In the data rows, the value 500 means zero.
A hidden rule labels the rows of this table. It goes by one to three of the table's principal directions, not those with the most spread.
np.array([380, 523, 514, 593, 304, 541, 585, 642, 531, 490, 389, 396, 580, 594, 225, 640, 552, 544, 474, 572, 125, 393, 522, 650, 499, 451, 525, 413, 322, 409, 365, 470]) C
np.array([593, 352, 345, 524, 444, 436, 578, 569, 552, 416, 533, 343, 385, 438, 607, 564, 540, 523, 526, 572, 578, 583, 431, 432, 387, 470, 277, 498, 451, 540, 531, 580]) A
np.array([601, 243, 283, 515, 615, 425, 578, 548, 493, 523, 520, 455, 290, 388, 832, 540, 506, 548, 559, 462, 884, 589, 547, 324, 461, 578, 322, 541, 664, 620, 670, 660]) B
np.array([388, 652, 605, 430, 383, 511, 385, 587, 425, 490, 480, 434, 612, 452, 254, 507, 541, 509, 407, 443, 213, 442, 587, 607, 572, 550, 785, 363, 466, 420, 401, 300]) A
np.array([261, 522, 579, 601, 697, 689, 281, 602, 303, 474, 436, 585, 536, 312, 391, 419, 359, 745, 427, 129, 309, 451, 797, 627, 585, 854, 949, 288, 399, 498, 540, 144]) C
np.array([492, 513, 699, 481, 605, 456, 408, 362, 536, 498, 576, 696, 544, 508, 392, 525, 527, 530, 402, 454, 261, 482, 525, 721, 544, 452, 773, 398, 465, 455, 625, 419]) B
np.array([559, 678, 749, 507, 493, 426, 543, 315, 642, 549, 582, 712, 601, 662, 306, 531, 611, 368, 408, 623, 246, 515, 403, 776, 524, 252, 569, 429, 503, 455, 455, 503]) B
np.array([510, 369, 471, 576, 440, 509, 581, 405, 624, 433, 460, 449, 489, 640, 550, 577, 484, 541, 559, 567, 466, 557, 388, 569, 418, 499, 277, 561, 303, 527, 431, 547]) B
np.array([517, 204, 445, 666, 689, 529, 519, 436, 580, 513, 547, 657, 453, 510, 696, 731, 478, 695, 465, 442, 572, 504, 410, 601, 393, 482, 463, 503, 450, 491, 665, 609]) A
np.array([418, 298, 467, 561, 567, 561, 382, 502, 491, 549, 424, 553, 503, 480, 633, 705, 478, 619, 496, 370, 604, 368, 535, 501, 551, 639, 639, 499, 495, 525, 477, 459]) A
np.array([664, 560, 558, 513, 492, 420, 590, 375, 633, 465, 603, 556, 437, 604, 520, 446, 510, 435, 486, 688, 500, 614, 352, 493, 385, 258, 250, 570, 464, 510, 597, 625]) A
np.array([280, 620, 537, 418, 437, 637, 360, 548, 340, 521, 394, 430, 707, 486, 382, 442, 437, 534, 513, 313, 431, 428, 591, 528, 624, 768, 775, 492, 482, 434, 277, 278]) A
np.array([551, 346, 623, 512, 720, 494, 381, 271, 545, 463, 569, 708, 420, 533, 634, 461, 401, 608, 490, 464, 480, 521, 473, 557, 466, 489, 591, 543, 369, 518, 780, 510]) A
np.array([562, 616, 767, 305, 389, 392, 307, 279, 582, 393, 564, 557, 552, 579, 315, 425, 476, 441, 444, 610, 196, 428, 454, 525, 550, 385, 691, 562, 353, 436, 609, 404]) A
np.array([560, 579, 620, 492, 517, 485, 446, 442, 527, 528, 559, 577, 508, 556, 429, 493, 540, 446, 438, 629, 356, 475, 397, 571, 463, 285, 549, 471, 435, 448, 566, 524]) A
np.array([504, 404, 446, 317, 124, 394, 484, 561, 557, 555, 337, 241, 532, 658, 452, 700, 627, 321, 585, 778, 458, 241, 381, 334, 600, 364, 441, 655, 457, 452, 336, 661]) C
np.array([443, 514, 382, 479, 283, 546, 528, 685, 466, 559, 341, 322, 543, 543, 439, 593, 517, 415, 584, 615, 548, 273, 486, 291, 563, 466, 411, 613, 516, 468, 321, 595]) B
np.array([475, 534, 505, 464, 543, 501, 509, 520, 452, 556, 504, 551, 561, 467, 472, 493, 536, 439, 507, 471, 516, 436, 516, 523, 570, 499, 611, 493, 605, 468, 480, 535]) B
np.array([519, 547, 477, 448, 489, 468, 542, 532, 468, 519, 515, 496, 508, 475, 478, 447, 511, 451, 511, 523, 528, 493, 519, 442, 526, 472, 501, 531, 593, 478, 538, 563]) B
np.array([453, 306, 480, 447, 642, 532, 309, 403, 441, 506, 458, 584, 435, 427, 759, 514, 351, 659, 530, 284, 787, 445, 629, 320, 580, 772, 652, 616, 577, 577, 646, 434]) A
np.array([735, 157, 370, 506, 355, 307, 673, 351, 760, 288, 556, 297, 264, 636, 683, 587, 527, 533, 590, 793, 476, 687, 267, 456, 264, 329, 0, 632, 190, 568, 686, 737]) C
np.array([466, 822, 452, 341, 0, 419, 602, 765, 504, 587, 445, 143, 742, 602, 175, 689, 763, 249, 421, 759, 332, 435, 336, 494, 531, 283, 430, 456, 651, 349, 10, 496]) C
np.array([452, 586, 535, 357, 176, 405, 471, 617, 514, 579, 420, 326, 626, 562, 292, 709, 710, 326, 448, 639, 311, 330, 461, 565, 626, 396, 660, 427, 573, 425, 235, 474]) B
np.array([620, 484, 444, 403, 271, 403, 588, 467, 595, 415, 490, 291, 427, 628, 505, 450, 507, 413, 573, 767, 483, 553, 351, 335, 404, 337, 173, 659, 366, 494, 519, 648]) A
np.array([492, 339, 358, 561, 628, 533, 531, 492, 467, 434, 523, 458, 406, 414, 727, 451, 406, 658, 536, 332, 730, 691, 555, 450, 417, 728, 376, 507, 498, 585, 574, 462]) A
np.array([470, 999, 783, 425, 302, 499, 472, 548, 487, 490, 568, 494, 732, 542, 0, 358, 639, 261, 365, 644, 0, 469, 453, 762, 550, 236, 717, 299, 433, 354, 241, 294]) C
np.array([461, 532, 625, 515, 711, 568, 356, 419, 435, 511, 563, 728, 540, 427, 497, 436, 386, 618, 437, 351, 468, 450, 571, 521, 533, 550, 754, 501, 530, 456, 689, 423]) A
np.array([439, 520, 502, 556, 533, 557, 558, 492, 496, 533, 458, 543, 566, 543, 469, 500, 505, 477, 535, 457, 490, 491, 506, 590, 530, 548, 499, 486, 493, 502, 392, 495]) B
np.array([428, 693, 714, 434, 557, 523, 392, 422, 433, 520, 496, 618, 568, 512, 297, 329, 489, 434, 462, 447, 250, 463, 612, 646, 615, 517, 796, 403, 454, 475, 511, 341]) C
np.array([708, 393, 409, 650, 626, 429, 737, 435, 646, 509, 610, 582, 312, 570, 694, 496, 533, 479, 522, 673, 679, 688, 357, 500, 315, 249, 76, 534, 519, 574, 675, 762]) B
np.array([469, 620, 540, 568, 487, 585, 479, 525, 498, 389, 538, 511, 566, 473, 351, 429, 378, 622, 461, 460, 336, 517, 498, 476, 412, 506, 472, 526, 376, 428, 527, 412]) A
np.array([581, 467, 575, 496, 500, 435, 524, 424, 584, 499, 536, 574, 464, 571, 457, 535, 536, 454, 489, 646, 374, 447, 421, 543, 476, 302, 473, 526, 436, 469, 619, 616]) B
np.array([454, 572, 600, 516, 584, 540, 452, 414, 504, 496, 546, 644, 623, 490, 436, 511, 484, 521, 454, 386, 440, 497, 496, 632, 532, 552, 652, 472, 531, 466, 449, 409]) A
np.array([654, 564, 596, 444, 661, 426, 481, 293, 544, 494, 652, 661, 422, 514, 648, 331, 459, 461, 474, 528, 666, 678, 440, 466, 443, 399, 419, 559, 589, 553, 695, 546]) A
np.array([493, 379, 597, 559, 610, 544, 399, 361, 557, 548, 478, 687, 499, 595, 585, 608, 439, 579, 489, 500, 507, 375, 453, 518, 511, 450, 576, 577, 430, 493, 611, 542]) A
np.array([401, 713, 643, 425, 478, 552, 393, 500, 424, 521, 461, 563, 647, 473, 279, 409, 497, 399, 490, 428, 334, 354, 590, 556, 652, 553, 779, 460, 529, 456, 367, 358]) B
np.array([411, 555, 369, 494, 612, 560, 499, 640, 329, 562, 437, 471, 449, 313, 624, 350, 440, 512, 551, 235, 829, 553, 772, 351, 623, 823, 585, 453, 765, 620, 436, 386]) C
np.array([395, 468, 547, 477, 230, 460, 479, 595, 544, 602, 357, 352, 578, 641, 329, 773, 698, 414, 452, 620, 238, 348, 473, 692, 594, 427, 643, 362, 418, 459, 235, 444]) C
np.array([509, 360, 244, 503, 440, 498, 599, 668, 449, 534, 430, 311, 417, 428, 693, 556, 522, 485, 594, 494, 822, 503, 517, 292, 492, 603, 298, 566, 628, 564, 428, 618]) B
np.array([614, 304, 381, 780, 638, 499, 774, 449, 665, 466, 608, 547, 369, 605, 678, 611, 539, 644, 472, 585, 542, 822, 314, 725, 211, 350, 61, 416, 362, 546, 589, 657]) A
np.array([586, 341, 502, 699, 563, 547, 566, 382, 653, 447, 522, 566, 382, 671, 622, 567, 404, 657, 504, 644, 468, 589, 329, 520, 282, 323, 171, 585, 228, 513, 660, 621]) C
np.array([439, 595, 603, 325, 441, 425, 347, 476, 433, 483, 532, 466, 582, 403, 408, 483, 563, 473, 417, 360, 407, 528, 614, 593, 623, 663, 830, 382, 604, 490, 429, 281]) A
np.array([458, 471, 387, 628, 319, 518, 699, 653, 563, 382, 436, 265, 483, 547, 325, 536, 551, 528, 540, 598, 222, 588, 466, 637, 379, 484, 254, 396, 240, 485, 349, 496]) C
np.array([463, 357, 427, 528, 412, 476, 512, 540, 537, 414, 471, 357, 464, 485, 518, 609, 520, 611, 489, 454, 424, 577, 515, 569, 447, 622, 458, 432, 377, 523, 452, 421]) B
np.array([614, 726, 558, 274, 451, 368, 485, 467, 451, 525, 548, 492, 456, 435, 468, 250, 531, 257, 537, 570, 639, 500, 589, 300, 632, 442, 536, 570, 746, 549, 547, 538]) C
np.array([445, 266, 383, 551, 574, 583, 483, 453, 498, 432, 455, 492, 502, 498, 679, 558, 362, 677, 583, 389, 650, 484, 471, 404, 451, 690, 417, 644, 398, 504, 562, 540]) A
np.array([579, 388, 400, 609, 480, 457, 663, 483, 614, 518, 500, 449, 394, 598, 648, 586, 564, 495, 523, 593, 637, 656, 415, 545, 392, 430, 189, 486, 481, 587, 454, 605]) B
np.array([544, 340, 614, 593, 678, 471, 443, 307, 605, 413, 581, 692, 395, 522, 576, 527, 406, 703, 434, 421, 396, 597, 532, 625, 418, 528, 539, 472, 354, 535, 773, 451]) B
np.array([531, 353, 254, 515, 423, 452, 650, 659, 494, 435, 483, 277, 407, 393, 608, 544, 553, 509, 569, 488, 655, 598, 522, 417, 442, 609, 281, 481, 542, 561, 443, 569]) B
np.array([375, 418, 556, 453, 476, 538, 299, 515, 451, 469, 472, 515, 616, 423, 434, 664, 468, 643, 429, 339, 364, 350, 557, 542, 571, 662, 832, 469, 462, 423, 484, 337]) A
np.array([592, 239, 349, 553, 543, 488, 512, 437, 571, 453, 497, 447, 336, 531, 823, 563, 397, 642, 563, 522, 810, 582, 427, 290, 372, 545, 204, 664, 448, 587, 652, 624]) C
np.array([587, 391, 559, 414, 450, 411, 442, 331, 607, 380, 509, 491, 425, 560, 537, 473, 442, 499, 553, 587, 453, 470, 462, 415, 492, 481, 428, 635, 353, 529, 638, 545]) B
np.array([510, 617, 529, 483, 532, 456, 611, 483, 485, 513, 540, 523, 498, 500, 435, 362, 552, 414, 498, 482, 461, 644, 563, 618, 522, 510, 491, 410, 575, 530, 478, 480]) B
np.array([543, 635, 505, 642, 514, 562, 620, 561, 529, 470, 533, 521, 468, 536, 389, 403, 454, 521, 484, 601, 384, 566, 457, 507, 374, 333, 294, 486, 403, 473, 541, 548]) A
np.array([351, 357, 276, 506, 270, 571, 569, 676, 456, 565, 297, 222, 576, 567, 583, 696, 549, 506, 602, 481, 664, 421, 484, 414, 547, 696, 381, 556, 503, 512, 170, 520]) B
np.array([419, 420, 471, 441, 686, 584, 274, 481, 348, 540, 465, 589, 468, 347, 728, 439, 337, 642, 513, 223, 831, 434, 680, 276, 606, 804, 735, 580, 662, 562, 618, 378]) C
np.array([415, 431, 552, 504, 615, 545, 429, 451, 457, 542, 474, 649, 551, 485, 516, 538, 439, 589, 492, 365, 497, 401, 586, 529, 584, 614, 714, 523, 546, 471, 585, 478]) C
np.array([766, 592, 442, 437, 543, 412, 600, 418, 552, 493, 643, 493, 351, 528, 693, 291, 486, 337, 553, 757, 799, 652, 302, 243, 356, 198, 98, 673, 590, 544, 669, 748]) C
np.array([393, 937, 694, 279, 324, 500, 384, 553, 352, 601, 461, 459, 697, 516, 182, 305, 567, 277, 443, 505, 314, 423, 609, 520, 702, 492, 831, 431, 658, 419, 279, 308]) A
np.array([723, 321, 474, 345, 332, 292, 477, 355, 661, 452, 555, 357, 332, 614, 705, 592, 578, 411, 519, 785, 631, 562, 295, 339, 407, 283, 238, 643, 441, 552, 626, 675]) C
np.array([483, 779, 718, 449, 580, 540, 405, 399, 448, 461, 591, 629, 608, 486, 288, 270, 459, 441, 438, 466, 262, 548, 515, 635, 523, 449, 695, 428, 440, 440, 513, 339]) A
np.array([427, 340, 275, 445, 82, 465, 566, 730, 518, 494, 303, 52, 495, 591, 489, 745, 623, 471, 574, 664, 477, 417, 430, 388, 486, 544, 299, 527, 377, 490, 209, 541]) B
np.array([469, 693, 634, 559, 731, 574, 428, 500, 408, 578, 591, 764, 559, 392, 418, 397, 453, 533, 394, 349, 474, 481, 606, 577, 547, 481, 758, 402, 663, 462, 603, 410]) A
np.array([346, 643, 614, 458, 328, 568, 417, 555, 458, 529, 382, 426, 679, 576, 223, 547, 562, 412, 493, 522, 190, 327, 508, 642, 616, 513, 726, 425, 371, 417, 241, 358]) B
np.array([368, 427, 548, 496, 467, 546, 348, 529, 461, 526, 394, 501, 541, 486, 460, 626, 481, 590, 473, 372, 415, 348, 621, 531, 608, 663, 756, 452, 459, 499, 441, 357]) B
np.array([601, 374, 318, 599, 455, 506, 706, 497, 604, 514, 514, 402, 476, 626, 692, 606, 553, 454, 582, 679, 724, 614, 238, 466, 331, 345, 52, 613, 463, 515, 398, 736]) A
np.array([504, 553, 587, 651, 807, 601, 552, 424, 462, 542, 526, 816, 410, 510, 521, 275, 295, 618, 520, 426, 527, 497, 641, 438, 486, 469, 496, 577, 520, 512, 836, 592]) A
np.array([561, 872, 747, 323, 557, 463, 338, 402, 423, 562, 615, 688, 581, 453, 343, 259, 484, 332, 412, 516, 461, 451, 551, 435, 619, 356, 767, 513, 703, 452, 580, 416]) C
np.array([601, 452, 432, 593, 562, 466, 597, 586, 533, 596, 543, 564, 403, 486, 578, 601, 576, 464, 469, 617, 605, 467, 441, 462, 444, 280, 380, 479, 621, 505, 598, 685]) B
np.array([533, 423, 475, 353, 368, 392, 492, 547, 496, 485, 444, 371, 466, 476, 430, 522, 603, 336, 573, 636, 399, 331, 502, 442, 604, 433, 574, 520, 474, 486, 509, 597]) A
np.array([494, 491, 563, 622, 690, 570, 493, 444, 498, 502, 561, 656, 493, 495, 507, 467, 457, 586, 459, 447, 422, 559, 481, 642, 432, 460, 541, 427, 418, 485, 605, 477]) B
np.array([492, 468, 480, 360, 264, 427, 500, 528, 529, 511, 426, 337, 576, 581, 415, 615, 613, 359, 545, 661, 400, 357, 399, 480, 567, 422, 514, 558, 461, 441, 354, 576]) A
np.array([473, 746, 845, 377, 674, 504, 226, 291, 434, 467, 629, 762, 598, 435, 311, 290, 431, 504, 368, 359, 227, 499, 597, 665, 598, 516, 971, 396, 478, 446, 650, 234]) C
Here are more rows. What is the label of each one?
np.array([296, 467, 443, 515, 586, 644, 326, 558, 339, 383, 433, 437, 532, 305, 554, 394, 292, 777, 501, 75, 593, 583, 779, 429, 551, 999, 717, 455, 477, 559, 463, 152]) C
np.array([583, 790, 731, 396, 315, 376, 486, 442, 581, 423, 609, 470, 548, 569, 158, 408, 607, 370, 374, 699, 60, 570, 438, 669, 466, 232, 566, 380, 392, 417, 496, 400]) A
np.array([534, 434, 289, 412, 276, 449, 584, 624, 503, 518, 452, 230, 512, 513, 625, 618, 587, 412, 563, 611, 740, 515, 377, 321, 470, 499, 263, 600, 600, 506, 308, 615]) C
np.array([598, 521, 419, 511, 438, 446, 638, 559, 537, 469, 532, 394, 424, 510, 493, 444, 551, 416, 535, 658, 500, 577, 422, 458, 413, 351, 264, 506, 469, 508, 514, 622]) B
np.array([546, 186, 171, 658, 759, 583, 713, 478, 487, 388, 505, 493, 307, 413, 931, 343, 252, 732, 692, 322, 999, 733, 553, 235, 343, 795, 38, 721, 517, 637, 730, 692]) B
np.array([623, 340, 371, 687, 606, 500, 635, 483, 608, 411, 580, 475, 327, 494, 700, 523, 475, 621, 508, 533, 628, 735, 402, 528, 275, 451, 131, 470, 376, 592, 594, 570]) C
np.array([327, 440, 489, 470, 333, 572, 420, 578, 475, 574, 349, 447, 690, 569, 409, 747, 523, 533, 507, 450, 434, 246, 496, 499, 625, 605, 695, 561, 511, 408, 281, 468]) A
np.array([378, 167, 186, 491, 409, 576, 451, 640, 415, 460, 304, 224, 414, 424, 822, 619, 366, 694, 648, 311, 912, 454, 619, 169, 525, 929, 364, 663, 501, 607, 412, 479]) A
np.array([638, 554, 422, 411, 434, 407, 568, 526, 509, 507, 535, 393, 394, 486, 593, 394, 540, 356, 548, 646, 695, 565, 453, 311, 476, 383, 287, 573, 611, 557, 527, 625]) B
np.array([418, 497, 542, 493, 533, 579, 409, 437, 467, 511, 457, 557, 580, 536, 521, 497, 412, 564, 514, 409, 530, 444, 513, 477, 541, 611, 593, 574, 473, 481, 471, 437]) A
np.array([549, 527, 366, 509, 347, 487, 629, 586, 534, 481, 492, 327, 501, 546, 528, 523, 527, 458, 540, 619, 609, 574, 391, 390, 410, 432, 211, 573, 514, 495, 379, 594]) C
np.array([556, 520, 581, 521, 434, 514, 514, 423, 597, 438, 461, 526, 502, 624, 375, 469, 456, 420, 574, 700, 312, 338, 383, 454, 477, 299, 378, 628, 280, 459, 533, 617]) C
np.array([471, 473, 534, 517, 767, 573, 405, 408, 419, 480, 597, 707, 539, 382, 609, 411, 361, 654, 468, 281, 618, 547, 553, 491, 491, 645, 665, 536, 581, 473, 691, 447]) C
np.array([454, 304, 223, 587, 250, 519, 748, 716, 548, 504, 333, 201, 494, 604, 513, 701, 585, 469, 637, 671, 521, 422, 391, 437, 438, 475, 149, 574, 386, 482, 281, 715]) C
np.array([438, 964, 675, 486, 409, 555, 525, 623, 418, 559, 519, 538, 675, 499, 83, 331, 568, 322, 416, 560, 169, 443, 553, 629, 574, 331, 674, 355, 559, 393, 316, 375]) B
np.array([668, 270, 389, 537, 619, 373, 646, 410, 609, 522, 545, 564, 272, 519, 788, 522, 519, 486, 563, 573, 796, 607, 491, 405, 448, 435, 235, 577, 608, 633, 716, 733]) C
np.array([130, 584, 638, 384, 333, 630, 194, 668, 294, 506, 290, 401, 755, 396, 126, 598, 489, 589, 443, 215, 62, 169, 783, 644, 784, 876, 999, 330, 397, 382, 245, 96]) B
np.array([414, 779, 492, 490, 427, 541, 584, 660, 383, 580, 485, 415, 590, 467, 333, 375, 574, 401, 461, 454, 453, 604, 593, 579, 546, 538, 550, 352, 644, 484, 287, 385]) A
np.array([491, 403, 291, 593, 441, 528, 675, 662, 494, 459, 444, 344, 431, 467, 546, 517, 477, 555, 578, 519, 588, 542, 522, 394, 425, 556, 246, 536, 480, 519, 477, 607]) B
np.array([711, 140, 491, 610, 688, 357, 583, 232, 747, 428, 667, 677, 332, 571, 803, 700, 543, 610, 469, 573, 617, 683, 298, 655, 316, 352, 259, 523, 418, 576, 761, 685]) A
np.array([533, 345, 565, 485, 538, 457, 460, 395, 569, 511, 523, 592, 512, 569, 515, 632, 542, 499, 490, 595, 377, 394, 379, 596, 493, 363, 581, 528, 402, 440, 616, 607]) B
np.array([445, 376, 348, 599, 593, 590, 513, 601, 431, 511, 475, 457, 468, 418, 655, 550, 450, 629, 520, 372, 680, 547, 526, 454, 446, 648, 446, 483, 518, 530, 488, 487]) C
np.array([395, 634, 491, 508, 438, 529, 568, 647, 415, 537, 490, 432, 620, 456, 308, 502, 595, 467, 450, 450, 316, 532, 547, 671, 531, 529, 633, 338, 548, 427, 342, 410]) B
np.array([683, 217, 329, 539, 553, 397, 639, 401, 626, 403, 614, 419, 316, 533, 817, 548, 496, 597, 535, 615, 722, 758, 312, 441, 270, 424, 91, 591, 424, 560, 704, 701]) C
np.array([471, 676, 542, 484, 528, 490, 511, 605, 410, 519, 573, 505, 549, 388, 347, 421, 569, 474, 403, 437, 358, 584, 577, 630, 510, 488, 667, 320, 598, 452, 487, 392]) A
np.array([435, 364, 421, 402, 416, 466, 411, 558, 453, 508, 407, 398, 487, 434, 578, 602, 498, 533, 535, 402, 619, 385, 614, 370, 614, 699, 629, 542, 584, 532, 470, 464]) B
np.array([454, 153, 207, 533, 664, 560, 486, 536, 410, 466, 442, 430, 359, 347, 950, 515, 320, 750, 612, 209, 999, 600, 645, 213, 478, 934, 370, 646, 632, 638, 625, 521]) A
np.array([599, 263, 491, 535, 879, 496, 390, 291, 514, 518, 653, 784, 413, 391, 886, 538, 409, 648, 467, 317, 874, 588, 457, 470, 448, 579, 561, 566, 646, 568, 789, 559]) C
np.array([355, 346, 396, 631, 381, 595, 508, 613, 514, 473, 361, 350, 521, 544, 501, 697, 477, 672, 509, 410, 441, 476, 536, 555, 465, 686, 452, 454, 340, 511, 326, 397]) A
np.array([627, 400, 319, 565, 885, 557, 595, 427, 423, 603, 649, 710, 407, 402, 966, 366, 380, 565, 552, 388, 999, 698, 419, 281, 388, 520, 264, 671, 821, 564, 746, 734]) C
np.array([641, 560, 431, 454, 423, 395, 631, 522, 558, 534, 584, 436, 476, 517, 552, 520, 625, 345, 494, 668, 636, 593, 360, 458, 438, 300, 285, 520, 644, 505, 452, 650]) C
np.array([476, 483, 603, 535, 753, 582, 394, 372, 457, 532, 538, 753, 525, 473, 558, 423, 389, 561, 502, 385, 539, 426, 529, 517, 540, 530, 677, 546, 511, 486, 665, 494]) A
np.array([603, 581, 531, 469, 361, 397, 571, 508, 588, 495, 551, 437, 478, 565, 406, 535, 604, 397, 458, 694, 386, 536, 399, 528, 443, 276, 377, 478, 493, 474, 483, 571]) A
np.array([516, 476, 537, 567, 678, 520, 502, 446, 488, 533, 519, 658, 418, 482, 569, 419, 435, 548, 500, 439, 562, 520, 586, 500, 508, 510, 528, 493, 534, 547, 665, 523]) C
np.array([362, 490, 631, 335, 410, 486, 304, 476, 436, 545, 399, 518, 628, 500, 354, 584, 527, 457, 493, 426, 316, 239, 607, 537, 722, 619, 924, 500, 510, 436, 439, 389]) C
np.array([552, 341, 513, 452, 730, 490, 297, 396, 452, 518, 539, 635, 368, 372, 767, 475, 418, 566, 504, 363, 772, 456, 575, 361, 549, 613, 659, 540, 587, 594, 717, 472]) B
